Y: 4 groups of rows, each row roughly a mix of its group's hidden directions:
Y (135 x 10):
[[-28  -4 -18   9  -6   5   6   2   5  22]
 [-12 -24  -4   1  23  19 -11   4  -8  -4]
 [-23  -1 -17  -3 -20  -7 -13  13  15  -4]
 [  8   0  -1 -14  -3  10 -13 -28 -18  11]
 [  0  12   6   3   8  -3  26   9  -3  29]
 [ 15   0  19   5  23  -1 -18  14  -4 -13]
 [ -1  23   5   6 -21   0   8  10  23  -9]
 [ 24  18   8 -11 -19  -5 -14 -12   2   2]
 [ 22 -17 -21  12  12   4  -9 -13  -8   0]
 [-16  15   1  23  -6 -18 -10  -7   1 -17]
 [ -7 -30  -7  11   6  14   5  -4  -8 -19]
 [ 11 -10  -8 -21   1   6   1 -10  17  26]
 [ -9 -10 -18   5 -16  -1  26  16   2  11]
 [  3 -17   1 -19 -16 -13 -24  12   0  -1]
 [-13  -4  12   3  -9  -8   4 -29  13 -18]
 [ 20  -7 -23 -12 -16  -7 -17  -8   4  -3]
 [-16  28  -5  -4   1   4  -1   2  21 -17]
 [ -3  21  -8 -15  13  -5  -3 -25   7 -14]
 [  2   2  13   4  33  -6  14   2   5 -17]
 [  6  -6   9  12 -22  -8   4  18 -11  22]
 [ -4   5  -6  14  21   6  12  30  -2   3]
 [-22 -24   9  14   5   6   0  19   3   7]
 [ 14 -17  -4 -13   0 -16 -11 -26  10  -3]
 [ -9   2  -5  -9   5  -3  -6  12 -32  21]
 [  3  -2   2  17  10  13  35   1   3   6]
 [ -5 -22  -3  20 -17 -15  -4  16  -1  11]
 [ -2 -12   8  26  16  -8  -7 -23   1  10]
 [ -6  12  18  11  23   4  10  14  12 -14]
 [-10  13 -10   9 -17  -3  16  24  11  -9]
 [  1  -3  26  -6 -13   0 -21   7 -11 -19]
 [ -1  -8  14   8  28   1  17 -15  -7  13]
 [ 11  -5  25   6  -7  -3 -10   6  22 -19]
 [ 11  -8 -11 -20  -2 -16 -10   8  -4  26]
 [-23   8 -11   4   9  -3   8 -15  -2 -27]
 [-19  11  12  14  19 -12  12  18  -6  -3]
 [  0  14   4 -10 -12  -2  32   5   6  17]
 [  3  22  12 -10   0   1  19  26   1   7]
 [  1  18  12   3 -14  15 -14   4  12 -23]
 [ 13  17  23   8 -15   5 -22  -3   4  -5]
 [-12  11 -20 -14  15   2   4  18  -8 -17]
 [ 18 -23   6  23  -4  -9  14  -4  -3  10]
 [ 11 -11 -13 -20  -5  -9 -15   0  -7  25]
 [ 18  -4   2  17  21   8  18  -3 -19   4]
 [ 28  -8 -16   0  -9  -3 -15  16  -6  -9]
 [ -7  -2   9  -2  32   4 -12  -3 -18  13]
 [  0  12   2  -1   0  -6 -34  22   3  -6]
 [ 11 -10  10   5   6   3 -15  -4  11 -33]
 [-11   8 -18 -13 -27 -10  11   2 -11  10]
 [ -2  24   6   6  -8   9  17  26  -1  -5]
 [  4  -8   5  18  -2 -18  26  17   8   6]
 [  3   3  -6  -2   6  13  15  10 -14  32]
 [-23 -22 -10   7  16   2  10   0  13 -11]
 [ -5  16 -22 -24  10   7   6   0 -16  -7]
 [ -8  21  -4   8 -24 -18  16   1   4  -8]
 [ 12 -12  15   8  20  13  11   5  12 -19]
 [ 29   2 -16  -2 -16  -7   0  14   5 -14]
 [-11   2  -1  -6   2  10 -13  12  20 -29]
 [-10  -4 -18   7  13  -5  19 -12  21  13]
 [  0   1  25   6  -6 -14 -29   7   7  -1]
 [  5 -10 -18 -24  -3  -3 -19  -2  -3  21]
 [ -8  -1  14  14  -2   4   6  17 -31  -9]
 [ -1  -5  -5  -3  -6  12 -31  16 -20   4]
 [ -3   8  -1  21 -18 -29   2   6   7   9]
 [ 25   2   8  -9 -23 -13  -6  14  -2 -10]
 [ -7  -4 -15 -12  -1 -10   5 -25   2  26]
 [  0   7 -18 -17  10  20   7  20  -6 -13]
 [-14   1 -23  -8 -12  -1   4   4  19 -22]
 [-11   7  13  15  -5   1   1  13  21 -26]
 [  8  10 -22  -2 -18  -7   3  19  19  -9]
 [ 19 -13  11   6  13 -10  16  12 -23   0]
 [ -7  -3  -2   0  17   7 -17  27   7 -19]
 [ -2 -31   6 -11  -4   5  -5  11   7 -22]
 [-20   4 -28 -14  -8 -18  -2   4   1  -1]
 [-16   4   0  -8 -29  -4   3  10  21  -7]
 [-23  -3   2  22   3   3  13  -3 -13 -20]
 [ -4  12   1  16  20  20   9  -6  10 -20]
 [ -6   9   3 -16 -14  23 -20 -11   2  14]
 [ -8  22  -8 -25 -11   5  13  11  -6  14]
 [ -9  12  22  27  -7   8 -12 -10   7   1]
 [ 24   4  13  -2 -16  -2   0  14 -16 -19]
 [-10 -13 -24 -10  -6  13 -10 -19   1 -15]
 [-25 -26  -3  -1  -2  -4   7 -21  -6   3]
 [ -8 -10  -4   6   6   7 -24  -4  13 -28]
 [  5   5   3 -16   9  17 -14 -12 -18  22]
 [ 19   3  27   5   7 -15 -14 -14  -7   2]
 [ -1   9   5  20  21  21  16   8  10  -4]
 [ 29 -14 -15  13  13  -6   4  11  -1  -5]
 [  7  14   5   8   9  14 -12  -7  30 -10]
 [  7   4 -20 -21 -15 -17   4   2  19  -4]
 [ 11  -2  18  15   6  16  13   1  15 -22]
 [  5  34 -12  10   5 -15  -6  11  -4   1]
 [-12   8   7   6  18  -6 -25  -4 -12  20]
 [ 18  -9 -17  -3  -7 -11  -5 -19  21 -12]
 [-13  -7 -24 -18  17   0 -10 -14   0 -12]
 [ 10  23 -10  -8  -2 -13 -25  -3  12  -9]
 [-23  10  -7   7   6  -5  12  -3   0  29]
 [-18  18 -10 -15   2   2  10  27   3   0]
 [  3 -24   6  27  -7   0   6 -11  13   8]
 [-12  17   0  -3  -9   6 -10   7  32 -10]
 [ 14  -4  28  13  22  13   4   3  -2  -1]
 [-14  15  -5 -23 -11  14 -16  15   0   4]
 [ -5  -8  -9 -17 -16 -21 -12 -17  -3  15]
 [ -6  16  -4 -20 -26 -13  12   5  -5  11]
 [  4  25   7 -24   7   3   2  16   2 -16]
 [  3 -11  -4 -15  23  10 -22 -12  -9  11]
 [  9  23  14   0  -8  11 -11 -23 -12   9]
 [ -1  -4 -29 -18  14 -13  12   9  -7  -2]
 [ 13   2  -6 -20 -22 -23 -11  -6  -7   8]
 [  3  -7   0  18  14  11  21  -8   1  25]
 [ -2  16   5  -7  18   5   1  17  27 -12]
 [ 14   2  16 -25   7   3  -9 -10 -16  16]
 [ -3  23  -2   7  -3   8  28  18  -5   5]
 [  7  -7   8  21  19 -17   2 -22  -7   7]
 [  8  -6  -1   3  -7  -1  35 -19   1   9]
 [  9  19 -19  -4  -6   3   6  27  15   4]
 [ 13   4  -3  -5 -22 -13  15 -20   7 -17]
 [-12  21  -4  15  -1  11  18  17  15  -4]
 [-12  10   0   1  10  29 -19  -2 -10  14]
 [-21 -11 -15   0 -20   4 -22  10   6  -6]
 [-12   8  27  -6   4  -5  10  27   0   0]
 [-14  13   1 -12   9  -5 -27   5   2 -22]
 [-11   8   9 -14  14  16 -13 -18  -1  20]
 [-13  15 -19  -9 -19 -24   3   3   1   5]
 [  6  27  -6   7 -10 -20 -10  -7   5  18]
 [-12  13   1   9 -12  -4  10  21  21 -17]
 [-30  21  -9  -2   3  10 -13   6   8  -5]
 [ -3   9 -17   7 -16  -5   4  15  26 -15]
 [ -3  16 -17 -12  -5 -21  -4 -19 -17   4]
 [ -9   6 -17 -20  -1  -5 -22  -7  -8  21]
 [ 24   1   0  -5  -2  10  32  -8   1   2]
 [  5  -6 -16  -7 -16  -4  12   3  23 -23]
 [  8  -1 -16 -28  13   5   5  -4 -16 -15]
 [ -5  26  16 -11   2 -16  -7  -1  -9  20]
 [ 16  -6   2   0 -15   6  31   5   2  16]
 [ -8 -10  -8   6   4  -3  20 -20  12 -24]]
the two rows of each list that fit no group, in list order (the others fit one group, some only roughly):
  * k122: [ -7  10 -31 -13   9   0  13  12  11  -8]
  * k941: [-17 -16   2 -11  11  -2  -8  -1 -17  27]
  * k246: [  0  20   9  -4  -2   5 -28  15 -14 -11]
  * k357: [ 14   5   8  -7 -14  -7 -20  25 -16   5]
  * k916: [ 12 -29  -5   2 -19  12  -8  -1  -8  14]
  * k423: [ 21  14  14   9  -2  21  15 -11  13   2]
  * k421: [ -5 -12   5  15   7  26 -12 -18 -14  -3]
  * k229: [ 17 -20  -7  -8 -16  -8  -3  -8 -15  20]
  * k129: [ 19 -17  -3  12   9   1  23  17   0 -12]
  * k345: [ 15  -9  14   8 -11   0  22  22   8  10]
  * k263: [ 12 -12   1  -6   2  24  -9 -21  10  18]
  * k341: [-25  11  -3  14  -7   8  -5  27   2  -1]
  * k392: [  4  16  -4  -4 -10   0   9 -15  22 -25]

k122; k263
  * k998: [ 9 27 10 -5 -7 -5  3 23 -6 15]
  * k32: [ 27  12  -2   0  19  -5 -19  10   6  -7]
  * k972: [ -4  -9  -9  11 -22  -4  18 -16  -8 -20]
  * k995: [ -4  -6  15  -6  -3   2 -13   1 -20 -31]
  * k226: [ 24   1   7 -15  11  13 -12 -14 -11 -15]
  * k344: [ 16  15  -8 -17 -12 -17 -11  15  -7  13]
  * k774: [ -9  16 -18   8 -13  12 -16  22   7  -3]
  * k842: [  1 -19 -11  -8  -6  13  -1  13  26 -15]
  * k874: [ 14  -5 -21  -7 -30  -6  -4  -4  -9  -8]
  * k497: [-17 -13   8  -5  -6 -13 -25  -1  19 -10]
  * k272: [-10  -6 -13 -11   3   8 -24   2 -16  22]

k998; k32
  * k405: [ -4   7 -27 -15   6 -22   0   3 -17   2]
  * k255: [ -2   7   3   9 -12 -15  12  -4 -14  31]
  * k24: [-23   5  -3   7 -14 -24  -1  18   7  10]
  * k329: [ 34  -2  11  -5 -18   1   3  -6  13   1]
  * k652: [  9 -24  -1  -7   1  18  -7  14 -19  14]
  * k354: [  5 -12  -2   6   4   9  29  -4  24  -8]
  * k92: [ -7  21  20 -12  -5   1 -20  14  14   0]
  * k256: [ 29   4   4 -11 -11   2  19  14 -12  -3]
  * k75: [  7 -24   8   4   9   7  -9   0 -21  22]
  * k607: [-12 -12   5  -6 -17 -10 -24 -17   1 -17]
  * k30: [ -5  16 -21 -16  23   1  -6 -14  -1  10]
  * k597: [ 10 -28   1  -4  15   9 -14   3 -15  15]
  * k230: [-10   7 -18   0  -5 -33 -15  -2   2  -1]
  * k276: [-27  -7  10  -1 -14   9   6  20  14  -1]

k652; k276
  * k198: [  7 -21  -5 -16  -6  -8  19  17 -18  -3]
  * k545: [-27   3   9  -7  25  12   5   9  -1   6]
  * k487: [-14  15  27  16  18  -3   3  -3   8  -4]
  * k336: [-21   1  -4 -12  16   5   0  -3  -6  30]
  * k798: [-17 -12   3  20  -3 -23  -5  -9  16 -11]
  * k169: [-31  10   0   6   5   7  -1 -15  21   4]
  * k172: [ 25  12   6   5   2  -1  25   7 -17  -2]
  * k890: [-17  26  -2  -1  19 -11   3 -15  -5 -11]
  * k730: [-10 -20   0   4  15  23  14  -9  13 -13]
  * k323: [ 13  -8 -12   5  22  -2  25  -4  -9 -14]

k545; k487
  * k188: [ 22   0   0 -21  -1  13   6  14 -14  17]
  * k761: [  7 -24  -8  21   5  13  12  -6   0  17]
  * k67: [-18 -11  -6  -2  33   5   8   4 -13   2]
  * k498: [ 17   0  -7  -3 -20 -15  25   2 -12 -10]
  * k520: [ 24   1  23   6   9  -1  10  -6  12 -18]
  * k777: [-19  32  -1   5 -18  -2   0  -9  -2  -2]
  * k369: [  3  -1 -25 -12 -19  -1 -19 -13  12   1]
  * k426: [ 11 -30  -9  -1  -4 -15  18  12   0  -7]
  * k145: [  1  10  -5   1 -15 -24 -18  14 -14  14]
  * k816: [  7  13 -27   2  -3   1  -3  12  12 -24]

k67; k816
  * k278: [  5 -15   0  -8   0   7  27  15 -23   5]
  * k568: [ -5  11 -25 -11  13 -11  -2 -20  10 -11]
  * k645: [  9 -12  19  14 -11  13  28   2   1  -3]
  * k629: [ -8   2 -21 -11   9  17  -5  19 -19   9]
  * k499: [-27  -7 -26  -1  -9  -6   5   4  -4 -14]
  * k98: [ -5  -6 -16 -12  14  -7 -14  21  12 -19]
  * k355: [ -9  18  12  18 -19   1   1   8  -9  21]
  * k214: [ -7  -1 -11  -9  11 -20 -15 -17   4  22]
  * k897: [ -2  -3  21  20   3  -9  16 -22  -6  12]
  * k381: [-23   5   2  11  15   4 -26  -5  13  -2]
  * k393: [  5 -13  -6  -8   7   6   6 -15  11 -33]

k214; k897
  * k174: [-18  18  19   5  -3 -18  -8  15  11  10]
  * k302: [  3   1 -14 -14 -13 -32  -9 -12  -2  -3]
  * k374: [  8 -19 -19  19  14  -7  15 -11 -12  -2]
  * k620: [ 21 -22 -11 -15 -11  -4  -8  -7  -8  16]
  * k795: [-22 -11 -11 -14   7  23  18   2  -3  -3]
  * k391: [ 11  -4 -16 -30  -4 -13   2   2 -19   1]
  * k16: [ -8  -8  14  12   3  13 -14  13 -17  23]
  * k390: [ -2  -8  -9  12  20  15 -17 -11  23   2]
  * k611: [  4 -20   1   9  10   8  27  20   5   1]
  * k543: [-19  17  -9  -6  20  -5   3   1  15 -21]
  * k675: [  1  22  15  14 -15 -15  10   4 -11  14]
  * k666: [  9  -9  11 -12   1  -9   8 -21 -27  10]
  * k589: [ -3  13  10   1  12  25 -17  -3  17  15]
  * k826: [ -1   5  -9 -20 -21   4 -10   0 -25  12]
  * k419: [ 11 -22  15   9  18  10 -19   0   3  12]

k795; k419
  * k801: [ -8  11  -5   4  -1  -5 -32   7  19  12]
  * k901: [  1  -5   4  -8 -34   6   6  10  19   3]
  * k242: [ -6  22 -26 -10  -8 -11   4   5 -15  10]
  * k684: [ -3   2  16  -8   4  24  -3  -8 -24  16]
  * k127: [ -9 -11  12  10  18 -12   1   4 -28  13]
  * k420: [ -3  30  20   3  -5 -14   5   1   4 -16]
  * k290: [ -5 -19   5   1   0   6  15  24  -4  24]
  * k424: [  6  22  26 -12  11  -6 -12   2  12  -9]
  * k755: [  3   8  21   2  10 -11  -6 -15  21 -20]
  * k957: [ 10   5  11   2 -10 -15  33   1  12   5]
  * k984: [ -1  -5  17  14  10  -6 -34  -1  -1   4]

k242; k420
  * k669: [ 11  -5  17 -15  17  -7  -1  11 -21  17]
  * k932: [-13  13   0  -1   6  -7   0 -28  13 -21]
  * k840: [  6  20  23   7 -12   7   1  16  16  11]
  * k267: [ 19 -16   5   9   9  18  -3 -10 -10  22]
  * k218: [-10  -6 -24 -12   0   5  18  12   8  21]
  * k718: [  4 -28 -13 -14   7  10 -19  -1  -9   8]
  * k483: [ -3  22  -8 -26   3   9   0 -15  -7 -15]
  * k623: [ -9  23  -9   1  11  12  24   6   9 -14]
  * k185: [ 14  11  14  -9   9  27  -9  -7   5 -17]
  * k402: [ 14   9  -3  14  -7  -3  17  29 -13  -5]
  * k425: [12  5 -9  8 12 -7  6 23 27 -1]

k218; k623
  * k736: [-15  11 -13  -5   7  14  24   6  18  -8]
  * k820: [ -4  20  -9   0 -34  -3  -1  -8   7   1]
  * k706: [  6  18  14  -3  24  -7 -20  -5 -15   1]
  * k702: [-11  11  -3  13  -1  -8 -17   7  15  29]
  * k741: [ 12  22  15  16   3  17  12 -14  -2  -9]
  * k650: [-9  8  4 -9  5 23  6 32 -2 -3]
  * k640: [  0   0 -15   4 -32 -12   9 -14 -11  -4]
  * k491: [ 15 -23   0   0  11  -2  25   0 -15 -10]
  * k59: [ -7 -20  -3 -10  -1  -6 -13  28 -17  -1]
  * k951: [ -5   1 -13   2  -5  18  29  -7  10  18]

k650; k491
  * k985: [-18   9 -19 -19 -15  14 -13  -3  -6   8]
  * k63: [ -6 -11  -9 -25  18 -14 -12  13 -10   2]
  * k187: [ -5  14  10   4  -4 -15  -9   0 -23  26]
  * k752: [ 19  -8  16  -1 -10  22  12   0  19  -4]
  * k48: [ -6  16  -3 -15  -4 -22  -1  -4   4 -28]
  * k724: [-6  3 18  3 28 12 -3 -6 20  8]
  * k371: [  2  15  -8 -20   0   1 -19 -26  -8   8]
  * k626: [-12   5   5  -3  12   9  22  -4  -9 -29]
  * k224: [-28   4   2  15  -7  10 -11  -1  12 -20]
  * k760: [-17 -17   6  -6  -1  -2 -21  17  -8  19]
  * k893: [ -2 -15 -12  18  19 -12  -7 -17  -6 -16]
  * k275: [-23 -18  -4   9  17  -4 -15  -5  17   5]
  * k179: [ 15 -21  16  19 -20   0  -1   5  11  -5]

k63; k626
  * k910: [-22 -14  -5   0   2 -19   7 -16  21   0]
  * k368: [15 24 11 22 -1 10  1  4 16 -6]
  * k72: [-3 -1 19 25 -3 13 20 -7 -2 13]
  * k841: [ -6  11  15 -19   9  -4  11 -21  18  11]
  * k575: [ 20 -15  -7   5 -20   6 -14 -12  16 -11]
  * k409: [ -8  14   2  -3 -28   2 -16  17 -11  12]
  * k228: [ 25  -4   0  -7 -18  -1  10  -6  22 -14]
  * k295: [ 17  -5 -11  18 -12  -4  22   0  -7 -19]
  * k85: [-20  14   3  28  -4 -14 -10   0   4  12]
  * k778: [  3   6  -5 -18 -12  21  27   4   0  12]

k575; k409
  * k177: [-15   7 -11   9   4  -8  -4 -32  10 -12]
  * k758: [-25   4 -19 -10  -2   5 -25   1  -5   6]
  * k66: [-7 18  6 26 -1 -1 -1 -8 18 18]
  * k836: [ -1  26   9 -27   0 -11 -11  -6  -6  -9]
  * k533: [  4  -9  22   9  18  -4  17   8 -21   7]
  * k106: [  7   8   7  -8   7 -17 -24  -3 -17 -20]
  * k576: [  5  12   8 -30   7  13   7  -7 -20   1]
  * k18: [ 29   0  12   0   8  -5   5  -7  22 -14]
  * k931: [-18  10   2  -5  -6   4 -18 -21  -3  23]
  * k867: [  0  -4   5  11  28   1  13  21 -12  11]
  * k547: [  0   1   0  22 -12  -9  14  21  -6 -22]
  * k317: [ 24   3  15  14   8  21 -10  -1  -2 -16]
  * k788: [-24 -20 -12 -14 -14   3  -6   1  -4 -15]

k576; k788
